rotation ticks, each row followed by its count of ticks
The counts run from 0 to 346.
[138 138 165 156 158 105  73 131 197 113 140 160 116  94 126 110 132  68
 146 119 105 122 125 134 120 150 108  88  63 120 167 113 118 122 146 112
 152 130 132 108  83 132 152 104 145 133  98 116 158 122 131 140 121 104
 131 106 180 106 113  85 123 147]  30
[117 119 147 171 144  95  99 104 179 118 133 144 121 109 153 106  83  88
 161 153 102 129 168 137 125 142 141 117 126 101 120 167 115 156 125 100
 133 116 153 123 164 112 142 138 137 139  80 107 145 135 148 152 141 109
 124 113 174 113  98  90 116 217]  305
[ 96 108 138 202 162  94  72 102 147  99 150 134 106 134 126 110 112  95
 181 124 106 119 186 135 118 147 121 108 128 120 122 154 105 139 129 107
  95 110 140  91 167 105 127 128 129 176 104 114 164 141 129 149 131 133
 103 139 186 118 101 123 151 151]  289
[142 121 165 161 142  83 114 117 178  64 151 135 131 110 119  90 126  96
 171 147 128 152 160 130 111 118 111 109  82  97 146 160 118 161 144 111
 148 114 128 125 123 129 173 122 105 169  90 127 156 146 155 140 137 107
 125 117 202 129  99 101 125 133]  156
[135 134 164 159 159 109  87 137 197 120 136 165 116  86 115 104 112  72
 147 121  97 115 132 139 125 148 108  91  66 117 153 108 109 139 151 117
 142 123 142 113  76 138 152  96 140 132  90 117 162 117 132 137 111 103
 139  92 168 106 107  90 118 150]  32
[104 123 155 158 173 126  93 121 204 115 135 140 116  98 170 103 121  88
 164 158 108 104 135 124 146 169 125 118  97 100 144 163  88 139 153 114
 133 122 139 125 126 122 142 105 144 115  97  96 146 122 131 116 135 109
 165 105 182 122 122  94 119 188]  14
[136 120 139 168 169 110 101 155 165 108 170 141 128 109 116  93 108  89
 173 114  96 128 155 116 135 136  95  93  73 126 139 134  82 149 180 120
  84 116 141  85 122 140 115 106 137 164 117 102 185 105 153 141 121 127
 155 106 152 128  98 130 153 146]  245
[ 83 116 163 178 177 121  82 107 188 102 135 135 104 112 160  98 137  89
 181 157 108  95 154 127 151 164 109 121 118 109 142 168  86 136 149 121
 122 115 132 126 130 113 140 109 141 132 109 105 146 130 120 102 125 124
 152 121 197 124 113 105 132 158]  5
[106 105 132 190 150  94  89 149 135 125 139 159 123 104 117  92  86  98
 164 111  85 111 173 143 126 158 127 133 129 106 105 121  91 134 153 106
  96 107 167  84 150 115 120 104 135 153  89 120 157 115 137 156 121 145
  96 113 155 118  82 113 140 167]  86
[102 119 120 195 165 109  95 134 152 118 148 146 123 120 147 100  91  94
 163 136 103 112 166 127 126 150 147 121 144 111 112 153  86 146 148  93
 101 114 147  82 167 111 112 121 158 155  98 104 172 113 140 143 139 125
 118 129 162 127 101 111 144 200]  98
[ 98 105 139 192 159 105  83  98 163 106 145 128 115 126 152 110 107  88
 183 146 104 119 176 133 133 149 132 121 135 113 117 179  97 145 129 109
 102 113 148 111 179 106 129 138 131 152 103  94 156 138 137 142 144 129
 126 125 173 121 106 112 142 189]  298
[134 133 165 161 134  92 127 137 177  76 136 144 152 104 137  75 128  83
 155 175 107 136 129 122 130 126 108 130  95  93 148 165 109 161 159 117
 153 116 133 120 115 142 163 128 124 153  84 113 156 122 166 116 135 111
 145  97 175 122  83  89 120 161]  346
[102 122 159 153 170 117 102 122 207 119 129 144 115  94 166  97 113  93
 158 162 108 105 142 126 147 166 119 118 103  99 142 156  90 141 158 114
 141 117 143 129 121 124 148 106 147 114  90 105 141 120 130 115 131 112
 161 106 183 117 112  90 116 195]  13
[142 124 144 176 153 131  93 116 182 125 161 136 109  98 134 115  97  66
 192 112  89 130 179 154 125 120 128 104 104 123 116 158 102 153 111 114
 127 122 156 117 156  86 128 127 122 143 109  97 178 128 149 153 135 111
 128 103 157 126 116 113 129 187]  119
[126 127 152 152 158 106  68 144 182 136 145 157 132 107 156 110 145  68
 160 117  94 123 126 130 142 165 104 100  90 118 156 125 116  92 167 105
 154 133 143 101 103 120 133 108 160 116  97 105 146 113 144 134 132 120
 125 106 179 124  97  73 137 177]  218
[137 102 124 155 143  87  82 143 147 104 170 131 156 121 141 103 127 100
 179 124 109 144 156 110 132 147 104  99  72 111 150 144 103 109 169 106
  92 127 156  82 155 138 121 107 136 164 103 107 164 123 176 164 148 146
 119 112 167 130  91 122 159 153]  258
[143 125 148 174 151 125 100 120 186 132 160 144 104  96 133 113  88  74
 187 111  91 136 181 152 123 119 128 104 109 121 112 156 104 158 118 112
 131 118 156 120 154  89 130 132 124 143 102 101 171 124 148 155 133 104
 129 104 160 124 112 108 124 194]  118
[143 129 156 171 130 108  87 109 179 121 146 153 123 115 122 113 111  57
 179 122  86 137 173 149 126 105 106  97 107 129 124 142 132 138 114 113
 151 124 154 122 137  92 144 139 128 145  95 123 163 129 167 154 129 117
 111 109 174 112  81  97 131 176]  125
[138 114 132 158 153  67  97 159 150  92 155 143 153 115 136  92 124 105
 140 126 116 151 129 109 118 166 119 102  74 100 162 134 111 117 187  98
 117 121 135  76 124 161 139 109 144 164  90 105 162 120 153 163 144 119
 116 114 176 131  99  98 151 153]  61
[115 116 125 190 148  86  68 118 143  99 153 143 117 121 111 111 104  99
 164 116 123 122 178 137 101 146 135 102 110 112 131 124 114 133 129  91
 108 115 143  81 152 114 134 112 136 179  93 134 171 146 137 167 135 126
  78 144 187 113  99 119 151 137]  280
[132 136 146 179 142  99  74  98 183 109 140 144 119 117 152 119 119  68
 157 142 114 135 150 143 109 132 142 101 107 112 144 161 134 133 105  96
 161 130 140 115 148 102 150 138 141 144  91 107 160 145 147 155 153  97
 107 122 186 114 111  82 123 188]  312
[126 136 174 184 139 103 114 118 178  86 125 156 135 107 119  81 116  66
 164 167  86 117 142 132 131 112  94 120 105 117 134 154 111 170 138 129
 147 111 138 124 110 129 158 135 120 150  91 116 164 120 157 115 117 117
 147  99 169 108  76  93 119 154]  336
[130 138 145 181 123 108  85 104 174 100 141 150 144 127 128 103 130  56
 174 162 100 123 154 129 125 102 101 105 104 126 142 152 131 135 113 106
 150 135 146 105 136 102 146 136 141 154  94 132 176 129 183 132 138 123
 115 120 175 106  72 100 136 156]  134
[114 127 125 187 162  87  83 122 154 115 158 144 120 139 151 108 110  92
 160 124 116 135 162 126 114 145 142 101 140 121 131 158 114 127 143  84
 127 123 130  80 162 107 123 139 162 162 103 104 169 126 143 150 151 114
  99 145 184 130  96  98 156 195]  102
[126 132 156 177 169 127  80 139 186 108 143 149 119  90 120 101 134  65
 164 123  92 100 128 135 132 151 102 101  61 124 155 121  87 134 148 128
 115 120 143  99  95 131 135  95 136 140 111 101 179 111 133 122 117 120
 152  91 153 106 120 109 130 130]  36
[121 101 128 188 157  97  69 148 136 111 155 139 126 102 122 106 124  91
 174  91  98 120 165 143 115 167 131 123  95 108 131 119  90 116 149 109
  91 110 159  76 149 114 120  97 125 166 104 103 168 123 130 167 135 140
  92 112 163 126 111 118 148 134]  79
[136 102 128 156 152  99 105 151 156 110 167 135 149 104 133  97 104 102
 180 127  95 137 161 117 139 145 103 102  74 107 132 146  83 135 178 116
  85 119 163  92 149 140 117 109 128 155 104 106 165 112 169 157 134 144
 140  98 151 131  94 132 149 165]  255
[105 128 167 171 183  88  95 133 180 105 137 155  94 107 133  93 125 103
 148 114 118 122 146 132 126 171 114 113 122 102 144 136 101 135 170 107
 149 106 117 114  96 125 157 112 145 144  95 114 138 124  96 122 122 104
 124 133 214 135 104  78 131 156]  198
[139 116 140 165 163  90  90 144 159 104 176 140 140 127 121 101 128  94
 177 111 101 146 153 111 132 134  87  83  71 130 149 137 100 122 182 115
  99 121 134  80 123 140 123 121 142 171 117 109 173 113 160 151 126 135
 134 118 169 132  85 121 168 138]  248
[139 127 149 178 143 121  72 107 175 118 161 137 118 116 134 120 131  55
 193 109  95 135 170 148 123 111 111  96 101 132 132 156 122 128 109 112
 139 128 149 113 150  84 132 139 126 147 112 101 175 137 158 155 138 116
 111 114 173 122 105 107 140 167]  122
[127 122 149 162 154  70  94 149 158  94 143 153 153 122 131  86 127  94
 145 142 100 134 125 108 133 155  91 102  80 118 158 131 108 121 188 112
 115 118 133  83 101 167 136 116 148 157  92 113 155 112 157 136 124 133
 136 112 167 113  75  97 153 144]  51
[139 101 132 152 151  95 109 152 157 113 162 141 149 104 128  91  94 104
 174 124  94 141 167 118 142 142  99 102  75 109 129 139  87 142 184 114
  85 113 162  93 144 144 117 104 129 154  95 108 159 110 169 158 128 139
 142  99 150 125  86 128 144 167]  254
[100 117 125 198 154  88  69 132 131 116 145 148 128 136 138 104 121  87
 167 121  97 114 162 129 127 158 126 118 136 119 128 136 106 111 149  95
 103 117 149  71 156 108 116 120 155 164 101 114 163 126 141 147 133 141
  89 135 177 124  80 107 162 165]  91
[119 130 163 188 149 120 112 123 178  76 135 137 138 109 136  82 137  65
 177 178  94 112 135 127 135 119 104 132  98 110 141 170  94 167 139 134
 128 117 134 116 127 129 149 129 116 151 105  99 175 118 158 103 129 120
 161  94 160 116  92 106 125 148]  339
[119 133 163 190 146 118 108 123 174  72 138 130 141 115 140  85 147  65
 181 178  99 113 134 124 135 123 105 132  95 110 148 174  96 157 137 128
 129 115 130 110 127 129 148 131 118 156 111  96 174 119 159 105 132 120
 153  99 166 120  94 108 131 139]  340
[131 128 131 183 169 118  89 118 175 118 167 130 108 117 148 115 105  83
 179 109 111 138 169 138 117 136 146  99 117 122 126 168  98 147 126  97
 121 126 133 101 166  93 120 132 144 155 114  90 180 127 138 157 153 102
 122 127 172 137 121 110 144 192]  110
[117 124 150 155 165 115  65 141 184 134 145 153 131 108 162 107 157  68
 165 116  93 119 126 131 143 169 106 105  93 117 157 133 109  87 162 106
 145 132 140 100 108 116 132 106 160 118 105  95 150 114 142 132 133 123
 127 107 178 131 104  80 142 170]  217
